Each named move below is a turn or a mirror, shown by a few rows before and after it. Which moves, in which order, take the first row of each later pair to the second? The first pair is answered.
Z203:
-29,-366,362,254,121,53,-145,-3,-191  ->  -26,-385,318,215,133,17,-247,100,-171
-19,200,-198,-98,-171,45,-97,45,240  ->  -63,203,-128,8,-194,105,88,-166,206
253,-178,-166,-81,43,28,-308,-15,208  ->  193,-147,-5,111,-3,123,56,-404,142
-151,62,-162,-19,-272,118,-138,-188,390  ->  -159,62,-168,-18,-266,107,-145,-180,383
Z202:
409,428,14,277,107,190,434,-142,285  ->  86,-528,511,229,28,-18,-63,76,-373
183,-153,300,-240,49,-208,132,-9,-278  ->  310,224,106,-225,96,-139,334,-86,-6
-22,-132,148,107,153,44,26,-118,22  ->  27,-9,92,108,170,82,96,-142,102
20,6,-128,-13,-80,158,-175,-40,144  ->  -29,-110,-77,-36,-81,135,-233,-21,74
Z966:
-177,130,-39,201,-112,139,107,-182,130  ->  -205,21,53,166,-119,81,157,-226,-19
165,56,119,37,55,184,123,-57,-17  ->  144,68,100,80,42,217,94,-59,27
-81,187,-109,-105,74,-56,246,199,-44  ->  -122,222,-192,-1,30,53,104,189,138
Z182:
-318,-53,-4,-146,-156,146,-84,-193,30  ->  -149,7,-138,-253,-135,121,-82,-227,156
144,17,-48,-123,-134,-85,-81,-124,121  ->  96,-151,130,61,-106,-37,-152,-138,51
274,193,-37,-11,183,-125,209,124,-127  ->  320,26,85,134,229,-95,154,87,-130
Then:
Between the rows of a pair lie 2 to 3 moves.
398,-152,6,-119,101,-258,149,-271,-181  ->  115,301,-74,-138,177,-295,320,58,-264  Z182 then Z182 then Z966
-70,-234,100,301,-191,41,33,-227,113  ->  -206,-54,67,-21,-191,-150,319,-116,-167  Z966 then Z182
-244,200,122,31,2,15,321,-43,-191  ->  275,122,-136,-166,141,-75,-96,222,185  Z203 then Z202 then Z182
-98,196,-227,-145,-384,152,340,-598,129  ->  183,-143,-10,-32,-265,103,304,-756,59  Z182 then Z966
237,-65,105,-90,86,-93,71,-270,-57  ->  257,-142,71,-154,140,-143,-138,-41,-33  Z966 then Z203 then Z202
-21,259,-149,-49,39,-88,-42,139,12  ->  52,-187,131,56,27,-107,-122,-56,-187  Z203 then Z182 then Z202
-324,59,-72,146,67,-12,-118,315,-126  ->  -352,171,-22,280,47,65,176,42,-109  Z203 then Z202
104,-119,-17,-375,-23,-195,-118,72,-196  ->  347,-164,38,-94,123,-78,-276,111,16  Z966 then Z182 then Z966
-17,209,109,195,256,18,56,371,-8  ->  -77,105,114,253,194,65,-75,389,4  Z202 then Z966
85,-80,-166,-45,37,58,-336,103,163  ->  -278,-107,8,-53,-13,-8,-202,159,-189  Z182 then Z182 then Z966
-80,175,195,-100,173,-268,236,308,-392  ->  362,-88,142,-223,234,-344,47,238,-248  Z182 then Z202 then Z182
393,175,-50,-2,206,-69,4,197,170  ->  367,89,-28,30,207,-45,-147,265,168  Z202 then Z966 then Z202
79,-237,86,-62,-120,2,-134,-298,8  ->  -26,-178,209,-120,-46,-88,18,-204,-219  Z966 then Z182
-12,33,-273,-246,-172,-33,-351,341,274  ->  -274,-162,120,92,-360,147,170,-420,-6  Z202 then Z966 then Z203
-56,268,-203,102,323,-123,3,270,-67  ->  74,-107,-52,114,355,-184,-184,268,-156  Z182 then Z202
-93,70,239,-49,-11,-84,391,-17,-231  ->  362,-20,146,-63,74,-84,327,-124,34  Z182 then Z182
77,-219,87,-141,-85,57,-141,363,47  ->  -32,-329,293,0,-139,99,89,54,-111  Z202 then Z203 then Z202
387,-129,-136,-151,59,-171,-342,333,-32  ->  -155,47,132,248,-199,93,334,-370,-251  Z966 then Z203 then Z182
-113,35,-78,44,-213,203,100,-489,110  ->  -252,-72,-230,-319,-240,10,-282,-5,-13  Z202 then Z182 then Z203
-278,-123,-53,-55,-168,21,99,-216,-118  ->  -80,160,-293,-255,-63,-58,100,43,65  Z203 then Z966 then Z202
149,88,238,283,169,-87,-297,138,274  ->  -314,237,357,317,28,-56,-18,21,-5  Z203 then Z182 then Z202
-100,-17,-84,-75,-167,120,-122,52,64  ->  -34,17,35,-151,-90,5,196,-67,-141  Z203 then Z966 then Z966
227,-59,-287,-173,-70,40,-263,-42,228  ->  68,-338,-72,-199,-179,-23,-215,-197,-65  Z966 then Z966
301,7,106,141,33,-33,264,-21,-42  ->  198,-249,191,204,1,-26,-5,80,-128  Z966 then Z202
15,-182,-48,-122,-208,-93,120,-354,0  ->  117,-19,-259,-246,-159,-132,-70,-80,197  Z203 then Z202
-385,29,296,142,25,200,69,130,-363  ->  -252,94,188,-60,129,69,-58,435,-358  Z203 then Z966
-125,309,-170,-307,-105,-283,-52,179,-97  ->  216,-267,288,308,61,-98,-158,-185,-57  Z182 then Z182 then Z203
224,-87,394,73,133,-62,322,-224,-141  ->  209,23,332,213,96,72,326,-307,40  Z203 then Z966 then Z203
-96,-172,66,-94,-70,-11,365,-221,-200  ->  249,29,-282,-263,72,-32,57,157,210  Z203 then Z182 then Z202
-13,-289,43,271,-99,269,-476,21,223  ->  -282,-21,213,-190,24,-169,141,263,-491  Z182 then Z966 then Z966
-28,57,303,305,273,-54,335,108,-303  ->  -33,322,-59,-116,233,-199,218,423,-198  Z182 then Z203
-51,-278,-15,-306,-145,-232,-105,145,-282  ->  116,-334,128,-105,-129,-126,184,-290,-238  Z182 then Z182 then Z203
87,263,-30,-197,-234,-76,-5,112,5  ->  295,-50,209,39,-168,-1,4,-159,0  Z182 then Z202 then Z203
229,54,-6,100,370,-156,90,286,-98  ->  15,-79,168,439,216,60,175,-99,-105  Z966 then Z202 then Z203
154,-187,72,-11,-109,2,-40,-106,-1  ->  13,-159,185,3,-69,-28,39,-41,-163  Z966 then Z182
46,-178,-318,-92,-107,34,-286,221,210  ->  109,-51,-284,150,-37,169,-182,127,369  Z202 then Z182 then Z202
-76,104,-117,-138,-60,-78,-31,67,30  ->  -9,-65,92,141,-23,27,47,-173,-4  Z182 then Z203 then Z182
24,130,-106,-42,-35,-197,19,-55,-160  ->  72,-72,33,88,-4,-178,-69,-93,-190  Z182 then Z202 then Z182
5,319,50,554,170,131,52,-11,204  ->  -210,-20,199,600,30,153,-84,-121,29  Z966 then Z202
165,-80,236,92,98,-10,121,-69,-127  ->  19,66,205,264,116,98,46,62,-9  Z966 then Z966 then Z182
-41,-127,-60,48,-17,16,-269,98,73  ->  -106,-193,106,104,-44,19,-19,-153,-107  Z966 then Z203
-124,-104,96,161,-15,-216,-232,441,-197  ->  99,305,-128,-23,-128,-179,437,-198,-11  Z182 then Z203 then Z182
466,-74,122,264,229,0,115,-103,137  ->  -117,192,170,491,90,166,211,-36,39  Z966 then Z182 then Z202
182,-486,65,17,57,25,-241,-117,44  ->  -107,-224,200,367,63,209,71,-272,26  Z203 then Z202 then Z182
365,6,-86,55,130,26,-121,22,104  ->  206,-211,79,189,36,76,-129,-166,-34  Z203 then Z966 then Z202
69,-451,-13,63,-64,65,-479,102,234  ->  48,-307,204,215,-95,121,230,-510,53  Z203 then Z202 then Z966
-94,-307,101,-20,-206,158,-219,54,-115  ->  -264,-76,30,-120,-306,159,67,-88,-178  Z182 then Z203
81,194,-14,160,189,-6,40,158,102  ->  -250,14,51,250,-31,88,-92,17,-6  Z966 then Z182 then Z966
-25,403,-382,51,33,47,-57,13,292  ->  -315,-252,150,218,-79,2,-14,-286,-272  Z202 then Z203
-146,-194,229,457,-61,253,-25,-193,-113  ->  67,344,-406,-258,-159,65,93,-57,181  Z182 then Z182 then Z203
47,-142,-68,107,-20,100,-321,123,257  ->  -272,-81,114,293,-99,186,-33,-85,57  Z182 then Z203
-262,238,-85,395,12,190,-251,131,346  ->  -383,264,-143,-365,-144,-234,207,3,-185  Z966 then Z966 then Z182
-27,7,265,146,166,25,45,-59,-312  ->  121,373,-10,76,224,65,108,14,-11  Z203 then Z202 then Z203
-66,152,-50,179,-57,92,150,-149,-16  ->  3,85,-4,230,-35,107,109,-180,6  Z182 then Z182 then Z182
96,70,180,-35,22,-67,175,-97,-139  ->  141,221,-16,32,24,64,-40,49,188  Z966 then Z966 then Z203
345,-201,-126,167,5,138,-215,-86,372  ->  -197,-288,135,377,-42,172,-309,117,30  Z182 then Z203
-145,-217,38,-265,-98,-194,-70,39,-142  ->  -1,124,-210,-321,-59,-156,-13,107,149  Z203 then Z202 then Z203
-201,-294,-51,204,63,71,-292,-246,84  ->  -174,-394,93,26,118,-118,-143,-225,-203  Z203 then Z966
-58,-234,-68,-153,-184,-104,86,-113,-37  ->  111,18,-134,-170,-74,-120,246,-59,46  Z966 then Z966 then Z203
-30,-353,227,-74,-62,-21,-199,48,-229  ->  316,-2,17,135,103,133,-234,136,261  Z202 then Z182 then Z203
-25,193,61,9,65,5,345,-224,-15  ->  14,37,-70,-231,116,-152,-176,296,-1  Z203 then Z202
-364,61,-128,74,-214,53,-99,54,-33  ->  -43,175,-264,25,-196,76,67,-193,190  Z202 then Z182 then Z203
-255,-31,-94,98,-260,158,76,-422,119  ->  -262,-47,-74,-196,-254,-55,214,-358,-128  Z202 then Z182 then Z966
309,202,-404,-243,-48,-64,-82,60,134  ->  32,-232,-259,-99,-235,32,-445,19,28  Z966 then Z202
145,-250,51,110,-232,16,-236,-39,232  ->  86,-131,198,322,-151,83,33,-162,154  Z966 then Z202 then Z182
19,82,40,-57,118,-102,84,180,-47  ->  75,-36,99,-25,148,-100,28,168,-52  Z182 then Z202 then Z182
-119,120,251,49,30,-154,-38,407,-191  ->  -231,67,199,180,-90,-5,-240,365,-37  Z202 then Z966 then Z202
-206,29,156,162,-99,56,6,112,-72  ->  -155,34,144,47,-34,-38,-21,227,-123  Z966 then Z203
-277,252,-221,-63,-17,25,54,78,170  ->  -314,-56,67,-156,54,-171,72,143,-224  Z203 then Z202 then Z966
82,94,126,-50,135,63,386,-94,-22  ->  20,-113,-12,-126,87,69,-252,335,122  Z203 then Z966 then Z202
106,215,-305,-250,21,-32,-31,99,191  ->  19,-230,-69,-265,1,-126,-263,163,-86  Z202 then Z182
110,-611,163,412,13,137,-42,-424,-110  ->  238,-256,56,309,63,109,387,-617,-67  Z202 then Z966 then Z966
433,-137,-42,-244,224,-118,-158,228,146  ->  120,-508,86,-81,-47,22,-377,4,45  Z966 then Z966 then Z966
-61,-30,12,-228,143,-128,-102,323,-134  ->  -25,272,1,-50,139,11,355,-79,-27  Z202 then Z203
251,370,-4,468,229,180,132,-129,275  ->  -280,282,-164,236,2,133,-431,378,157  Z966 then Z182 then Z203
-199,-202,36,18,-398,152,-114,-344,62  ->  -171,-274,-34,-206,-402,27,-281,-133,-4  Z202 then Z203 then Z966
-432,-256,140,230,-141,182,-352,155,-133  ->  -193,310,-277,151,-50,255,-264,296,327  Z203 then Z202 then Z203
-230,-56,20,-186,-52,-154,-133,282,-275  ->  4,179,-193,-391,-83,-174,138,30,-91  Z203 then Z182 then Z203
-590,298,-188,-186,-146,-24,-93,220,-47  ->  -643,283,-54,-50,-190,30,155,-49,-124  Z202 then Z203
-41,-72,18,118,-49,125,-133,20,5  ->  -104,132,-79,-86,-84,37,66,23,-64  Z966 then Z182 then Z202
148,-271,104,-59,67,-108,-504,556,-44  ->  -393,131,253,15,-197,7,458,-183,-391  Z203 then Z182 then Z202
-175,28,159,147,-35,75,215,-151,-126  ->  96,-81,-23,-53,64,-24,-266,268,56  Z203 then Z182 then Z182
98,-284,278,77,307,-168,-306,382,-177  ->  -66,547,-136,-85,238,-101,128,374,78  Z182 then Z202
95,-232,20,-312,-160,-370,-99,3,-86  ->  257,26,-113,-349,-63,-360,-11,90,89  Z966 then Z202
248,-25,-226,-151,-68,-52,-2,-89,92  ->  -195,-178,34,56,-81,-23,-154,130,-200  Z182 then Z182 then Z203
272,-189,107,-107,133,-258,-129,-31,-4  ->  343,-20,90,-16,176,-186,71,-142,74  Z203 then Z966
-65,93,-151,141,-98,214,207,-356,275  ->  -10,-167,-226,-315,-15,-117,-283,292,79  Z966 then Z966 then Z203
3,-154,6,-114,-180,-98,-220,45,-31  ->  64,112,-157,-78,-180,10,-81,-58,191  Z966 then Z202 then Z966
-139,-287,42,-172,-163,-96,-208,-47,-93  ->  -7,-207,-104,-313,-162,-132,-187,-58,15  Z182 then Z182
385,64,147,202,108,118,208,-101,32  ->  -177,184,119,57,20,25,-11,405,-236  Z203 then Z182 then Z182
-77,39,17,-216,145,-171,46,204,-131  ->  192,17,-98,-10,156,2,-133,67,250  Z202 then Z182 then Z966
-249,233,-265,-278,-171,74,-28,-17,152  ->  -46,-192,-141,-245,-221,71,-168,-316,149  Z966 then Z182 then Z966
-22,89,-166,36,-31,42,-220,48,218  ->  -145,-56,-73,3,-67,4,-297,97,66  Z202 then Z182
-66,-46,158,134,-33,259,104,-20,-210  ->  181,91,-50,87,76,264,-73,175,81  Z203 then Z202 then Z182
-354,-174,161,328,-179,139,-18,-172,-161  ->  -66,261,-363,-15,-103,61,-211,233,269  Z202 then Z182 then Z203
63,-369,-12,-221,-269,-21,-7,-205,-1  ->  104,96,-256,-191,-217,87,154,-157,285  Z182 then Z203 then Z202
328,140,172,309,217,61,342,-184,130  ->  -75,403,134,250,128,59,443,0,-20  Z182 then Z966 then Z182
-251,-49,370,319,274,-24,-24,409,-359  ->  -118,273,292,464,354,84,235,262,-155  Z966 then Z966 then Z203
202,-31,-262,-146,-112,14,-71,-157,325  ->  101,-411,203,102,-7,-19,-36,-198,-67  Z182 then Z966
-491,250,-13,69,-139,30,191,-83,-129  ->  -456,98,109,-14,-50,-113,162,67,-329  Z966 then Z966 then Z202
-10,209,69,42,232,-164,293,35,-51  ->  198,73,23,8,313,-206,55,189,72  Z203 then Z182
-259,130,43,133,-104,133,211,-191,120  ->  -304,-32,168,73,-93,53,204,-184,-66  Z966 then Z202
-333,104,-67,81,-265,79,-99,64,79  ->  -182,27,-59,4,-326,80,75,-256,97  Z182 then Z203 then Z966
-466,56,231,250,-83,85,333,-162,-306  ->  -379,49,-140,-66,-59,-17,-361,519,-46  Z202 then Z203 then Z966
-144,288,80,200,253,35,137,520,-78  ->  -42,401,-199,103,155,114,31,456,219  Z966 then Z182
139,-90,-43,-196,-94,25,-80,199,86  ->  84,-98,-31,-177,-102,29,-116,243,44  Z203 then Z182 then Z203
-182,-85,14,2,-85,30,-319,2,-16  ->  -40,-27,88,-185,59,-199,-73,78,-226  Z966 then Z966
57,-37,-296,-248,-176,-61,-302,188,70  ->  213,-252,-120,3,-87,13,-391,82,121  Z202 then Z182
22,79,-86,-1,143,-64,-14,55,24  ->  -62,37,14,113,132,-26,46,-33,-43  Z182 then Z203 then Z182
56,-218,140,18,25,-109,16,116,-233  ->  -8,170,-60,-73,-25,-64,293,18,-119  Z182 then Z203 then Z202
433,212,-154,-212,114,-360,74,141,-92  ->  77,-175,218,297,-121,-74,148,-436,-239  Z966 then Z202 then Z203
-127,-84,-221,-196,-138,-54,-300,167,-64  ->  56,229,-96,-116,14,-59,360,-154,-127  Z203 then Z966 then Z966
137,-328,43,-236,-139,-180,-378,18,97  ->  145,-210,203,-292,49,-333,-126,187,-162  Z966 then Z182 then Z966
-366,17,-35,194,-138,-29,124,-170,-40  ->  205,-104,-231,52,-18,-99,-134,-116,302  Z182 then Z203 then Z182
144,-456,-160,97,-183,124,-176,-313,216  ->  204,-310,-302,17,-157,126,-221,-203,359  Z202 then Z203
-96,-132,157,-159,-36,-134,227,59,-316  ->  333,43,-5,-46,76,-38,317,-113,86  Z202 then Z182
125,-92,-92,-106,-30,-16,-210,10,53  ->  150,-71,-82,-143,21,-56,-156,36,4  Z203 then Z966 then Z203
58,139,111,34,-60,80,586,-571,-53  ->  31,-401,41,-393,-6,-240,-423,369,-221  Z202 then Z203
-78,76,120,-56,-11,-107,270,-59,-313  ->  53,277,-126,-210,38,-139,91,200,-115  Z203 then Z202
246,-308,27,55,-11,131,-3,-82,-125  ->  21,-117,6,-108,29,-4,25,265,-309  Z182 then Z203 then Z966
122,357,-56,7,224,-55,149,190,40  ->  194,-150,206,130,272,-107,-96,186,-131  Z182 then Z202
145,-83,-4,-401,-33,-207,103,84,-303  ->  219,173,-103,-358,-20,-126,288,-54,-163  Z202 then Z203
82,41,297,304,124,93,145,95,-70  ->  -99,264,166,104,92,14,179,286,-136  Z182 then Z202 then Z966
6,-92,428,333,272,43,-44,135,-192  ->  174,339,135,288,330,107,86,165,135  Z203 then Z202
332,-13,-255,-379,-45,-153,86,-188,146  ->  166,-73,-228,-156,-202,53,37,-430,261  Z966 then Z203 then Z966
-390,-187,305,159,165,-20,304,-31,-195  ->  -350,172,-188,158,64,181,-86,188,421  Z203 then Z202 then Z966
221,-226,220,169,134,97,-144,165,-154  ->  256,-151,261,212,168,113,45,48,-165  Z966 then Z203
-80,40,65,-44,-81,-28,308,-343,-151  ->  142,-46,70,-7,-44,-11,263,-403,-58  Z182 then Z182
191,-45,-6,-53,184,51,158,88,222  ->  98,-268,170,1,137,26,171,-19,31  Z202 then Z203
157,155,-5,-143,40,-93,-189,236,54  ->  149,-42,107,56,36,-14,-313,169,68  Z182 then Z966
-128,443,-271,-272,-171,14,103,81,192  ->  2,-59,-176,-519,-201,-173,-211,159,-2  Z202 then Z182
-253,-325,-16,-297,-212,-39,-140,47,12  ->  86,-459,108,-274,-29,-135,-78,19,-21  Z966 then Z182 then Z182
14,-26,-64,-101,-99,46,64,-192,145  ->  44,-85,-100,-240,-64,-49,-40,-16,98  Z966 then Z966 then Z203
-113,16,-140,-310,-97,-169,30,111,-176  ->  358,-98,-145,-180,30,-104,-26,-49,107  Z202 then Z182
-63,5,111,52,-21,-116,227,-133,-276  ->  11,-12,98,-6,66,-182,167,42,-316  Z966 then Z202
-87,73,-178,-386,2,-39,30,126,-312  ->  427,-63,-204,-165,168,73,-170,52,51  Z966 then Z182
20,330,120,60,115,17,302,38,-50  ->  120,303,31,187,109,132,126,-5,198  Z966 then Z182
189,-307,-223,-63,-122,-150,-243,-164,111  ->  150,-358,-136,14,-151,-129,-131,-308,35  Z202 then Z203 then Z202
-4,8,-52,-309,-8,-190,6,155,-253  ->  426,-56,-46,-97,127,-98,-29,-2,34  Z202 then Z182
-160,72,-164,396,-99,295,-433,220,175  ->  -443,339,-203,-44,-318,109,223,-126,-208  Z203 then Z966 then Z182
-18,189,64,246,31,39,178,-139,97  ->  -104,168,46,245,-43,51,151,-168,90  Z182 then Z966
-158,-95,31,-303,-141,-133,208,-133,-286  ->  264,-16,-187,-411,-38,-151,61,-59,59  Z203 then Z182 then Z202
110,70,-158,58,172,39,-133,219,211  ->  -217,54,-210,15,-18,84,-187,179,138  Z966 then Z182 then Z182
135,-238,-116,97,-194,-5,-300,-87,150  ->  -291,20,-180,-42,-323,-43,-173,35,-50  Z182 then Z182
-5,-339,62,-314,-259,-182,-261,-6,-258  ->  471,241,-172,-306,-8,-149,122,-21,130  Z966 then Z182 then Z202
-141,418,-291,165,-5,257,-50,137,181  ->  59,152,-70,462,89,351,-95,-54,207  Z203 then Z182 then Z182
221,279,-98,-108,216,-141,189,176,39  ->  -69,-281,70,63,42,-52,-369,240,-64  Z966 then Z202
-43,101,134,277,81,69,181,-44,-58  ->  34,29,78,83,158,-64,-82,308,-73  Z202 then Z966 then Z203
114,63,184,251,88,33,160,-23,16  ->  -73,228,100,206,34,45,183,56,10  Z182 then Z966
-45,-14,-79,-75,-49,45,-192,144,90  ->  -119,-127,112,-27,-96,22,47,-89,-139  Z966 then Z966 then Z203
647,19,101,-37,241,-106,403,-259,34  ->  452,93,319,283,392,-55,416,-38,-100  Z182 then Z966
-23,-99,105,-11,-61,-6,151,-226,-210  ->  200,231,-74,-64,103,5,198,-46,33  Z966 then Z966
-33,-46,134,-129,88,-107,-159,266,-196  ->  62,258,145,68,149,35,262,-59,-75  Z966 then Z203 then Z966
553,-67,-62,-25,133,-40,-67,-44,390  ->  153,-318,452,291,230,-58,27,54,-146  Z182 then Z966
121,144,-75,97,-28,-41,486,-638,47  ->  -311,-104,20,-199,-190,-238,335,-398,-420  Z202 then Z182
-37,48,113,174,92,-100,185,-182,10  ->  -33,162,-97,-34,112,-178,-66,184,122  Z182 then Z966 then Z203
178,132,-130,-49,-12,1,-396,281,203  ->  -50,-190,324,346,-87,126,-106,-198,-127  Z182 then Z966 then Z203
-56,57,-55,-21,-30,73,-335,191,-26  ->  12,300,-164,-24,-34,127,-142,64,114  Z966 then Z202
-58,191,-298,-530,-152,-229,119,161,-62  ->  493,-279,-159,-216,-6,-98,-220,-25,236  Z182 then Z202 then Z966
236,-56,80,-20,95,-120,-69,178,-94  ->  188,13,120,192,113,-7,-75,160,16  Z202 then Z182 then Z966
-372,229,-336,-247,-367,59,69,-136,96  ->  -110,-401,2,98,-322,178,-173,-416,103  Z182 then Z966 then Z182
-382,340,-171,65,-40,44,85,-67,17  ->  -424,68,-105,-31,-49,-63,-211,172,-124  Z203 then Z202
73,573,-94,-236,186,-156,387,372,-35  ->  -37,-79,297,647,149,298,-219,167,180  Z182 then Z966 then Z182
245,91,173,-167,138,171,275,-208,45  ->  215,32,-44,-223,92,246,-243,117,276  Z203 then Z966
-68,-110,125,45,183,-45,-122,269,-233  ->  -188,-132,48,201,41,121,-266,184,-44  Z202 then Z966 then Z202
193,-46,-70,-337,-2,13,203,-179,-24  ->  195,-343,111,-185,46,8,-50,-66,-114  Z203 then Z202 then Z182
168,-225,180,-163,-39,-26,239,-249,-165  ->  373,-23,-12,-320,113,-113,122,95,0  Z966 then Z203
